In the rows, 128 means zero.
Rotation paths and how fast each direction turns (degrees per step):
Each turn is a multiple of 5 degrees from 10 to 175, or 0.
Each row of a path follows its step; steps can be skipped.
Rotation 1:
step 1: [119 137 131 129 131 131 122 140 142 118 128 133 134 136 136 122 126 127
 130 120 125 123 136 127 129 129 123 121 129 133 132 127 136 119 124 125
 139 122 129 128 125 127 134 134 130 123 123 122 132 136 130 126 122 125
 133 126 122 128 126 129 124 127 129]
step 8: [132 134 128 119 123 121 127 136 132 128 142 136 127 141 143 124 127 125
 131 130 124 131 129 123 127 137 129 123 135 131 131 136 137 125 127 123
 126 126 121 132 126 128 123 131 130 123 128 126 134 132 118 132 128 131
 128 123 129 125 124 125 137 130 128]
step 9: [128 123 120 123 130 134 131 133 134 124 124 121 139 134 120 119 124 134
 129 120 130 133 136 122 126 127 131 132 126 123 122 127 136 128 125 121
 128 120 128 128 131 118 122 136 125 129 132 138 130 143 136 124 122 124
 126 128 129 127 126 132 125 125 123]
step 11: [126 128 128 122 119 134 129 132 129 126 129 130 128 141 132 128 129 130
 122 122 122 126 127 122 125 125 122 119 132 127 135 132 128 134 123 124
 119 132 132 135 129 113 124 142 127 128 129 136 130 128 125 131 128 129
 134 131 131 123 130 117 134 136 132]
step 12: [130 130 124 128 128 134 133 141 130 126 136 131 127 137 128 131 124 130
 130 122 133 128 123 132 124 132 133 129 130 132 123 121 128 133 136 115
 133 120 125 129 129 127 125 122 130 122 128 127 129 137 142 123 115 132
 128 135 124 122 119 130 129 128 122]
step 14: [116 126 124 128 132 126 134 134 131 125 134 135 131 139 124 129 133 123
 139 124 126 130 127 123 130 119 122 128 134 125 133 123 130 129 124 127
 125 115 117 140 125 121 132 135 126 123 125 132 124 138 126 126 125 121
 132 130 131 127 129 124 133 127 135]
step 17: [124 132 131 123 132 130 131 138 132 126 133 126 129 143 128 123 132 117
 132 128 127 131 124 126 126 124 126 122 126 121 131 132 137 135 127 117
 123 121 130 136 132 125 125 127 132 126 139 127 126 131 126 129 128 134
 127 133 129 134 125 123 125 114 117]
step 22: [127 124 136 130 132 136 129 133 138 135 138 128 136 130 131 129 128 123
 128 126 129 126 129 128 118 130 128 131 130 126 130 137 141 130 129 124
 121 124 129 132 129 123 125 136 121 124 123 134 128 136 130 119 128 127
 126 116 127 141 122 120 131 134 123]
step 23: [127 126 123 118 136 127 136 136 136 123 126 135 130 140 128 126 129 132
 126 124 125 120 128 128 140 129 137 133 129 120 132 120 132 132 128 135
 119 132 127 127 127 125 124 135 132 122 128 124 126 134 128 122 124 129
 137 141 131 122 125 125 125 123 126]
step 24: [132 136 137 126 131 131 125 142 131 122 129 127 119 135 131 133 128 129
 125 118 127 126 133 120 124 119 119 120 120 128 127 135 137 123 128 125
 129 125 133 142 129 121 127 128 128 131 133 125 126 122 138 128 123 126
 125 131 125 128 123 129 134 131 126]
Directions:
[129 125 130 126 126 128 127 128 127 129 127 128 125 125 130 126 124 128
 128 127 131 130 128 131 126 129 129 128 128 127 127 128 128 128 128 127
 128 127 127 128 128 125 127 128 129 128 127 128 127 130 128 128 125 127
 128 126 128 127 126 127 128 129 130]	110
[129 129 130 129 127 129 130 128 128 126 128 127 129 129 127 130 129 126
 128 127 130 131 127 128 126 125 127 128 127 126 126 125 128 129 128 126
 129 128 127 128 127 129 127 127 127 130 128 129 125 128 130 126 127 127
 127 127 129 130 129 128 129 128 129]	145
[129 126 127 129 128 126 131 130 127 129 130 126 130 126 128 129 127 131
 127 127 126 128 127 128 127 128 129 129 129 129 126 129 128 127 129 127
 128 129 130 125 129 128 126 128 126 126 127 129 130 129 129 127 128 129
 124 128 129 130 127 129 129 129 128]	110
Rotation 2:
step 2: [118 135 131 134 127 136 138 129 116 122 133 129 130 125 120 128 119 132
 120 133 125 129 130 126 120 125 128 125 132 128 129 128 135 140 130 127
 124 121 113 133 133 123 123 126 125 132 134 127 127 130 121 133 123 122
 122 133 115 131 127 120 131 119 134]
step 3: [132 129 140 132 129 119 135 127 112 132 120 135 131 130 132 130 130 120
 133 122 136 135 130 121 122 123 124 132 133 138 126 119 126 126 124 124
 122 135 125 126 128 128 118 124 131 138 120 137 123 129 119 130 127 129
 119 125 131 123 121 123 126 132 126]
step 5: [129 131 138 127 125 134 136 123 128 124 117 125 137 130 130 125 130 137
 139 130 128 127 135 127 136 128 128 132 119 126 127 114 132 142 126 127
 125 133 133 128 127 133 125 135 136 131 132 114 128 126 129 120 124 124
 130 132 126 136 132 123 131 118 140]
step 8: [124 122 138 132 130 130 135 126 129 130 119 132 138 131 127 133 131 127
 130 131 136 134 127 128 120 123 127 132 125 120 133 117 131 126 132 128
 123 126 124 127 134 123 120 124 134 137 122 138 136 136 131 130 131 135
 123 122 119 122 116 114 137 120 128]
step 16: [136 130 126 132 131 126 141 125 139 131 121 131 129 137 138 129 126 131
 134 128 132 131 129 127 114 119 125 140 124 136 132 119 133 119 132 123
 130 133 126 127 134 126 130 132 132 126 130 127 133 125 123 124 136 121
 129 134 137 127 130 131 131 116 141]
step 17: [121 137 128 138 134 138 129 125 123 125 119 121 130 128 124 116 127 125
 137 128 126 131 133 124 133 127 137 132 127 126 139 124 136 137 137 131
 122 122 130 133 131 128 123 139 123 129 139 120 125 127 128 125 134 123
 119 125 123 122 134 125 134 117 125]
step 20: [121 130 138 122 122 126 132 119 121 131 123 123 131 132 122 126 130 128
 130 137 128 129 123 123 127 123 121 134 127 131 133 126 136 129 128 120
 118 133 127 127 128 125 133 125 128 134 131 127 127 133 124 127 120 118
 136 123 123 132 116 112 141 123 140]
step 22: [127 134 126 127 128 142 138 119 124 122 124 120 135 131 136 126 131 119
 136 125 128 131 131 122 126 126 128 135 128 130 126 130 135 130 134 125
 122 132 114 136 130 128 127 138 127 128 126 118 116 118 118 126 132 133
 117 131 137 124 132 133 131 129 123]
step 25: [126 138 133 122 114 129 133 115 134 123 119 124 131 132 125 131 125 128
 128 130 123 126 111 123 128 127 124 138 140 128 133 122 134 131 125 131
 130 120 119 130 128 127 136 124 127 122 133 124 127 132 131 126 134 126
 131 123 125 125 123 119 132 117 123]
step 26: [130 129 126 128 114 128 138 133 124 131 124 131 140 127 139 132 120 135
 127 132 133 123 134 123 124 130 123 132 127 121 128 124 131 129 136 126
 119 121 131 130 140 128 118 132 138 140 133 122 123 133 120 132 127 131
 124 129 126 135 130 117 129 124 136]
Directions:
[129 127 128 128 127 128 128 127 126 130 125 126 128 126 128 126 127 131
 129 126 128 129 130 128 130 127 128 126 129 129 127 129 126 128 131 127
 126 128 129 128 129 130 129 128 126 129 128 126 126 127 128 130 129 128
 128 128 127 131 129 127 128 130 128]	170
[127 127 129 129 128 127 125 126 128 127 128 130 130 129 129 129 126 130
 128 130 129 129 127 127 128 128 126 132 129 128 126 127 132 127 128 128
 127 128 129 128 127 128 127 128 127 130 130 128 128 127 128 129 128 128
 129 128 127 129 128 131 129 130 127]	65
[129 130 129 126 129 129 127 127 126 126 128 126 130 126 127 130 130 128
 128 127 128 129 128 129 126 129 126 127 126 130 127 129 128 130 126 126
 126 129 128 129 127 127 128 129 126 128 128 130 128 128 127 131 123 127
 127 128 128 128 126 130 127 128 129]	40
Rotation 3:
step 1: [128 124 131 129 116 124 126 132 131 130 136 132 131 124 130 135 122 127
 132 133 130 139 125 129 121 127 139 123 132 129 131 133 122 125 120 129
 112 132 134 121 135 131 132 131 132 134 129 122 129 133 126 121 127 132
 119 126 123 139 128 130 129 122 125]
step 3: [128 118 124 132 128 136 132 129 127 129 131 135 130 126 138 117 124 125
 132 131 125 122 133 123 130 129 128 130 124 132 134 126 114 132 121 128
 134 126 117 125 136 130 132 127 132 123 130 125 132 127 130 131 139 132
 130 124 126 125 144 119 128 128 126]
step 11: [127 118 131 128 119 130 133 125 128 124 129 131 129 123 130 131 142 130
 125 129 134 130 132 131 128 127 133 132 126 132 132 141 121 132 123 116
 122 131 126 120 133 128 133 133 132 123 122 131 125 129 120 130 134 118
 129 130 121 118 136 127 135 123 129]
step 13: [124 124 128 124 133 127 124 133 126 132 131 127 133 124 124 128 120 121
 134 130 126 127 123 128 130 139 136 128 128 128 129 132 120 119 129 125
 121 133 138 128 131 130 129 126 130 134 136 120 130 122 123 128 131 132
 128 124 123 141 144 119 125 118 130]
step 16: [126 126 136 125 122 133 126 119 130 131 131 129 131 127 119 116 124 124
 126 127 128 127 135 128 128 135 121 133 128 127 133 133 121 122 128 133
 119 122 125 123 125 126 127 124 125 126 127 122 130 124 118 132 131 138
 133 128 132 141 135 125 118 120 123]
step 19: [125 122 125 125 123 134 125 125 128 129 127 134 135 130 133 132 130 121
 124 131 132 119 134 120 132 134 135 137 120 136 123 136 114 126 120 133
 127 118 134 125 121 124 127 124 133 128 127 131 129 123 119 131 131 132
 138 128 127 126 132 126 121 122 127]
step 20: [127 127 133 139 115 125 133 128 139 124 135 130 139 123 131 122 128 134
 125 127 126 135 123 125 131 134 135 123 124 124 137 133 117 130 124 129
 122 125 124 123 126 131 142 139 133 129 131 127 127 126 124 133 126 130
 125 129 127 123 129 123 131 125 123]
step 22: [125 121 126 113 135 135 133 136 123 132 132 136 134 122 130 125 126 120
 135 129 121 126 133 125 129 133 134 134 134 134 123 137 123 129 125 130
 124 131 123 116 130 127 129 123 130 126 126 126 129 132 120 129 130 136
 129 131 125 124 130 119 125 121 135]
step 24: [126 125 134 138 126 136 133 132 136 124 118 134 131 135 122 127 128 131
 131 123 132 126 140 139 122 126 133 131 132 122 133 137 122 128 134 121
 129 133 129 126 131 126 133 133 129 125 136 119 131 127 125 125 130 130
 129 128 124 139 138 131 128 129 124]
step 25: [134 124 125 126 133 129 127 133 127 129 130 136 129 124 128 128 125 123
 130 124 120 127 128 127 130 135 121 138 128 128 133 131 114 132 128 128
 129 129 132 128 136 130 127 125 128 121 130 119 128 128 134 135 120 137
 134 123 124 135 131 119 110 120 131]
Directions:
[128 125 130 128 126 129 127 128 128 130 130 129 126 127 128 127 128 129
 129 130 125 128 127 129 127 129 129 129 127 128 129 128 126 129 130 128
 131 127 129 128 128 131 129 128 129 125 127 129 129 128 128 130 129 128
 129 129 127 126 125 129 128 127 131]	130
[129 129 128 124 129 127 127 127 128 127 126 129 126 128 129 131 127 128
 129 129 127 128 127 127 127 130 129 126 129 127 125 130 128 128 129 128
 126 128 129 128 127 128 130 129 126 128 128 128 128 129 129 127 133 129
 127 126 128 127 126 127 127 129 127]	85
[129 130 128 126 127 129 127 129 126 129 129 128 128 128 128 128 126 130
 128 128 127 128 126 127 129 130 128 127 128 129 131 127 125 128 126 129
 127 126 129 129 128 124 127 128 127 130 126 128 130 128 126 126 128 129
 129 129 130 128 128 126 129 125 130]	115
[128 126 127 125 127 127 129 128 128 129 125 126 131 127 129 127 128 128
 128 127 127 127 129 129 128 127 130 129 129 126 128 126 129 128 129 125
 129 129 129 130 129 127 130 129 129 129 127 128 127 125 125 125 129 128
 128 126 127 127 129 128 129 127 130]	170
[129 127 128 129 129 130 127 131 128 129 126 126 126 128 124 127 128 130
 127 128 129 127 128 128 126 127 129 130 126 128 127 128 128 125 128 128
 128 129 130 128 126 127 126 129 127 129 128 127 128 126 125 131 131 128
 125 129 129 130 128 127 128 128 128]	130
Rotation 4:
step 2: [131 121 127 136 135 126 133 131 129 131 121 141 129 128 126 119 127 132
 136 121 132 124 133 127 134 132 124 133 121 134 127 133 132 128 132 127
 122 134 131 118 120 121 122 127 125 122 122 128 131 123 128 117 124 133
 128 124 126 124 125 134 130 129 129]
step 3: [139 120 123 132 142 135 124 130 126 134 130 126 131 126 117 124 136 130
 130 127 128 125 128 126 120 124 124 131 120 130 124 127 130 125 128 134
 135 128 129 129 127 137 124 134 122 122 128 131 125 129 127 125 124 128
 129 127 126 125 114 129 120 129 122]
step 6: [130 122 131 131 140 130 135 131 126 135 129 130 131 126 129 120 124 126
 133 130 125 125 122 124 131 120 126 128 126 128 128 121 122 128 131 132
 114 124 131 117 124 126 121 127 127 128 127 135 133 115 134 126 119 123
 131 127 130 127 123 123 125 130 135]
step 7: [137 120 136 120 133 131 125 127 134 131 122 124 136 136 123 118 133 133
 124 125 131 125 137 123 129 124 127 123 124 119 133 124 126 126 132 134
 129 130 128 130 127 124 124 136 125 124 129 132 134 125 128 123 127 131
 139 128 124 121 119 133 129 129 129]
step 9: [136 129 133 124 133 140 125 132 132 129 138 130 131 129 133 121 124 133
 119 130 122 128 121 131 134 122 130 127 118 129 131 128 123 128 129 127
 127 134 127 130 136 131 128 117 134 127 134 129 129 123 129 120 121 138
 122 132 124 128 120 126 128 123 130]
step 11: [137 125 128 123 137 130 131 132 138 135 125 128 137 131 129 126 131 129
 125 122 124 119 134 131 120 125 127 121 133 128 132 123 125 128 129 129
 125 127 132 121 135 139 130 125 124 121 123 127 131 130 128 121 125 124
 129 127 125 113 123 122 127 132 125]
step 21: [124 128 120 128 125 142 121 139 137 125 126 133 123 124 124 129 132 129
 126 128 129 129 130 129 130 124 127 129 118 133 128 136 127 125 130 127
 125 124 127 130 129 139 138 126 126 124 132 133 130 125 121 124 125 132
 121 122 129 126 128 113 130 126 132]
step 23: [123 121 124 130 132 129 124 130 133 138 119 132 131 129 125 127 125 132
 124 121 120 124 134 128 122 132 125 125 128 132 132 130 123 122 134 134
 127 128 133 117 119 122 132 132 129 128 122 136 134 119 124 123 138 127
 124 128 126 125 128 125 138 134 129]
step 25: [131 127 128 121 120 143 117 127 133 132 125 136 122 129 118 122 127 128
 138 128 127 132 131 128 126 126 133 132 117 130 125 127 125 129 133 132
 126 129 137 130 132 124 128 132 133 123 131 129 127 125 121 125 128 131
 119 123 134 132 122 129 136 122 128]
step 26: [123 128 125 127 137 141 124 132 123 128 131 125 130 128 126 127 129 124
 131 134 121 139 124 128 127 131 132 132 127 123 131 129 129 126 140 129
 137 129 125 127 128 125 130 132 127 130 125 132 128 125 129 132 130 132
 118 127 117 124 119 119 139 132 133]
Directions:
[129 126 128 128 126 127 128 127 129 129 127 130 126 128 128 127 127 130
 129 130 128 128 128 127 129 128 128 127 128 128 129 129 130 128 128 125
 129 130 129 130 126 125 127 130 131 126 131 128 129 128 128 127 131 128
 128 128 126 126 128 132 130 127 128]	140
[130 128 130 130 128 129 130 128 128 128 130 128 130 128 126 128 128 130
 129 127 126 129 127 128 130 129 126 126 128 130 129 126 128 129 127 127
 126 129 126 129 127 130 127 129 129 128 125 128 129 129 127 127 127 128
 133 128 127 129 126 129 127 126 129]	10
[130 125 128 127 129 125 126 126 128 129 129 127 128 130 126 127 130 127
 127 131 129 127 128 128 129 129 129 128 129 131 127 128 127 126 128 127
 127 129 129 127 128 128 130 127 128 129 127 130 127 129 127 131 130 129
 130 130 129 126 128 127 128 131 126]	90
[129 129 128 128 130 129 126 128 127 130 130 130 128 127 127 129 124 128
 127 127 126 128 128 127 126 126 130 128 127 129 127 127 128 128 128 126
 129 129 131 127 128 129 126 127 129 128 128 129 128 129 129 130 127 123
 129 130 128 129 128 128 129 126 126]	130
Rotation 5:
step 0: [138 128 131 123 124 126 115 128 112 125 127 126 131 125 135 130 123 128
 136 131 131 142 131 137 126 127 127 134 126 128 125 134 135 121 115 116
 127 126 128 127 125 133 123 131 127 129 128 122 127 129 137 129 131 137
 126 126 123 127 122 133 127 135 120]
step 2: [122 124 136 127 130 127 128 128 136 134 120 129 131 136 131 135 127 138
 134 122 133 133 129 122 125 134 125 144 121 130 122 127 131 127 131 127
 135 132 134 118 126 131 133 133 121 136 127 121 137 133 119 133 128 130
 123 136 129 116 125 129 130 126 126]
step 4: [127 136 134 120 121 124 127 129 121 130 124 127 128 119 128 132 132 122
 137 123 127 141 131 136 130 133 126 131 124 119 119 123 126 126 124 121
 125 126 134 125 134 131 131 129 131 124 128 136 120 118 136 133 123 125
 123 123 133 120 128 136 137 129 119]
step 5: [128 128 139 128 125 126 112 131 118 123 122 138 127 131 137 130 125 130
 139 123 126 130 116 126 119 128 128 134 132 117 128 123 124 120 124 125
 125 128 124 130 129 127 130 126 115 130 127 126 127 130 139 132 128 123
 130 129 132 119 122 133 127 126 125]
step 7: [134 127 131 131 121 122 128 126 130 136 126 126 126 138 133 128 121 121
 125 118 138 133 132 133 122 135 122 125 121 121 124 131 126 136 119 125
 133 123 138 124 113 131 139 129 126 130 128 133 129 131 121 127 130 127
 118 134 127 116 129 128 130 129 129]
step 12: [142 130 137 122 120 118 134 129 122 125 119 124 134 127 136 139 125 125
 131 123 130 140 139 128 119 135 127 131 128 133 130 129 125 126 121 130
 127 134 133 127 122 126 123 132 134 127 124 123 129 125 123 127 129 134
 124 130 134 118 120 130 133 129 132]
step 14: [126 122 131 126 127 138 122 130 123 132 127 123 119 126 121 136 133 134
 133 131 129 132 125 124 127 120 123 139 125 121 129 125 123 132 131 125
 120 128 138 122 130 127 140 127 124 134 128 123 130 124 130 123 126 132
 123 135 138 114 130 138 128 130 119]
step 15: [139 128 127 135 124 123 126 127 128 132 132 130 126 130 124 127 121 132
 126 124 131 133 123 131 118 123 122 130 121 126 125 132 129 126 127 112
 124 129 128 119 124 124 126 134 120 122 133 126 124 127 133 126 131 128
 124 126 133 116 122 142 136 117 118]
step 21: [130 125 133 129 125 123 120 129 124 119 113 127 128 134 136 136 120 126
 137 118 128 128 119 127 125 126 132 132 125 124 123 130 135 123 126 118
 116 130 129 124 128 138 121 130 122 133 126 125 129 128 137 129 131 123
 124 124 131 123 127 127 140 127 130]
step 23: [131 132 135 131 127 127 123 127 125 131 132 133 128 130 138 132 125 127
 126 126 132 142 127 123 121 140 120 135 124 123 123 131 120 126 122 119
 130 125 126 132 120 126 144 125 123 129 129 129 132 125 121 133 135 131
 123 138 128 121 127 140 127 132 126]
Directions:
[128 127 127 128 131 129 128 127 126 130 128 130 126 128 127 127 126 132
 126 129 126 128 126 128 128 128 127 129 128 129 130 128 128 126 130 128
 129 129 129 130 127 126 131 126 126 128 128 128 130 128 127 130 127 128
 128 129 128 126 129 128 128 128 126]	85
[128 127 128 129 129 126 125 128 129 128 127 131 130 127 129 131 127 128
 129 127 129 128 127 130 129 130 129 127 129 126 127 127 129 128 129 130
 129 127 126 127 128 129 130 127 130 130 128 129 128 126 128 128 128 127
 128 130 125 129 130 129 130 127 127]	20
[128 127 129 127 128 127 128 131 127 126 127 130 128 130 126 130 127 129
 128 129 130 127 125 130 130 128 130 127 127 127 129 128 128 128 128 126
 129 127 130 129 127 125 126 129 127 128 129 127 125 128 130 128 127 128
 128 128 129 130 126 128 127 128 125]	70
